In the data rows, 128 means zero.
Some points, each followed by its number:
[177 138 132 171 141  80 140 142  94 176 203 107 142 160 104 107 148 173
 161 129 215 105 184 197] 0
[104 157 109 139 151 122 147  82 149 114 103 117  97 109  90 149 108 156
 132 142 118 114  90 111] 1
[123 165 109 121 135 137 116 149 117 104  80 127 144 143 148 158 150 138
 133  80 105 154 161 158] 2
[ 97 141  79 123 113 127  95 116 156  94  91 168 116 103 177 119 119 137
 114 159  73  90  99 119] 3
[121 183 109  95 150  87 202  62 100 121  69 164  95 215 125 133 158 150
  36  73  69 135 174 121] 4
[112 181 143 128 130 137 164 124 118 147 142 131 140 165  84 122 162 111
 131 102 146 149 110 153] 5
[ 98 150 138 160 104 169  87 162 134 104 120 184 107 167 199 153 141 147
 108 120  69 132 132 109] 6
[141  80 200 206 127 186  64 185 156 142 192 105 154  83 132 182  84 107
 157 221 143 128 105 103] 7
[151 123 114 179 131 131  82 183 195 140 144 125 148  71 142 129  95  89
 172 156 151 113 103 130] 8
[140 183 111  97 184  28 229 120 132 161 129  79 209 177 105 110 150 178
 136  93 172 128 150 177] 9
[159 153 150 129 127 103 161  78 125 146 107 158  67 162 148 136 135  95
  65 123 107  58 119 115] 10
[125 103 135 165  94 137 162 130  88 156 205  83 126 145  84 128 128 154
 122 142 133 101 140 139] 11
[136 133  99 145 158 109 132  93 116  96 101 141  89 167 175 160 131 165
  87 144 105 134 158 134] 12
[ 84 120 115 149 165 141 147 123 121 146 139 154 103 120 165 177 134 135
 139 141 112 134 137  99] 13
[ 79 161  96 125 110  90 155  59 144 132  98 130 167 167 120  51 143 175
 164 140 151 131 114 153] 14
[181 184 114 170 158 116 166  76 111  96 151  87 120 164  88  84 158 150
 143 119 185 115 155 159] 15
[ 97  89 153 153 173 146 107 148 137 127 141  74 138  76  86 128 121 100
 158 124 157 171 130  91] 16
[119  28 187 102 112 172 143 190 182 147 111 126 158  68  79 147  50  80
 157 166 118 153 109  82] 17
[152 138 120 147 140 137 133 172 124 127 186 111  77 128 133 127 122 133
 130 134 160 111 158 144] 18
[ 85 122 101  97 113  87 168 106  79 153 111 167 117 137  95 118 121 141
 164  84 115 151 140 175] 19
Which three points above are nearest to each new point, looking only along the 7 directions in which the numbered points spread most? Their numbers follow each, smallest number first.
[120 165 147 109  81 154 134  98  71 104  94 154  70 167 163 152 135 152
  82 129  48 125 145 101] 6 12 13
[110 148 148 127 117 131 113 132 131 151 157 166  94 164 190 135 126 117
  81 146 118 120 108  83] 6 12 13
[113 127 115  97 143 123 126 139 133 144 132 143 138 127  93  99 117 163
 131 144 125 113 116 134] 1 5 13
[151 130 142 136 134  79 197  85  94 110 125 133 125 178  70  90 102 139
  89  97 115 142 176 179] 5 15 19
[146 173  95 151 109 156 102  95  94 115 137 141  78  92 148 117 151 127
 124 157 182 118  88 128] 1 13 18
[133 167 194  83  95 148 112 140  72  99 149 149  71 151 145 194 149  87
 107 115  52 151 133 116] 6 12 13
[131 159 150 164 106 183  90 140  94  78 106 165 113 186 190 180 147 108
  87 152  96 152 110  93] 6 12 13
[ 61 136 137 157 133 125 109 111 136 153 172 127  93 142 179 108 117 141
 170 158 179 127 131 136] 11 13 18
[139 151 125 105  96 119 154 157 104 153 182 124 150 151 102 131 116 144
  93 144  94 129 109 153] 5 11 18
[126 119 128 121 143 139 185 126 157 173 103 140  97 130 121 149 128 137
 135 130 178 110 133 113] 1 5 13
[159 127 149 140 113 151 132 142  81 117 132 113  97 174 160 163 129 110
  78 142 115 126 144 118] 12 13 18
[142 135 137 155 108 121 125 118 112 120 128 153 131 157 123  91 129 164
 110 149  94  97 151 127] 12 13 18
[126 121  78 103 109 169 151 111 151 120 100 171  58 150 124 188 132 138
 117 151 114 129 125  93] 1 12 13
[106 123 114 145 185 107 143 130 108 141 188 104 158 126  96 119 129 149
 163 115 181 173 166 171] 0 5 18
[132 121 162 128  84 175 121 151 118 112 124 134 108 159 123 171 118 101
 120 144  74 138 121 132] 6 13 18
[163 193 158 123 126 175 121 131 108 105  78 143 143 161 164 116 157  93
 114 117  91 131  94 135] 2 12 13
[ 77 101 143 111 142 113 106 124 160 144 148  86 132  81 101 125 120 148
 173 147 140 135 119 130] 1 5 16
[123 145 146 161  94 202  95 166  95  94 120 195  92 181 174 191 127 105
  66 137  58 135 140 117] 6 12 13
[114 120 160 113  68 132 130 158 104 161 138  91 119 119 136 165 158  92
 117 164  82 113 106 140] 11 13 18
[140 129  91 122  95 147  97 135  66 127 139 168 121 114 128 132 164 124
 111 130  90 121 130 147] 6 12 13
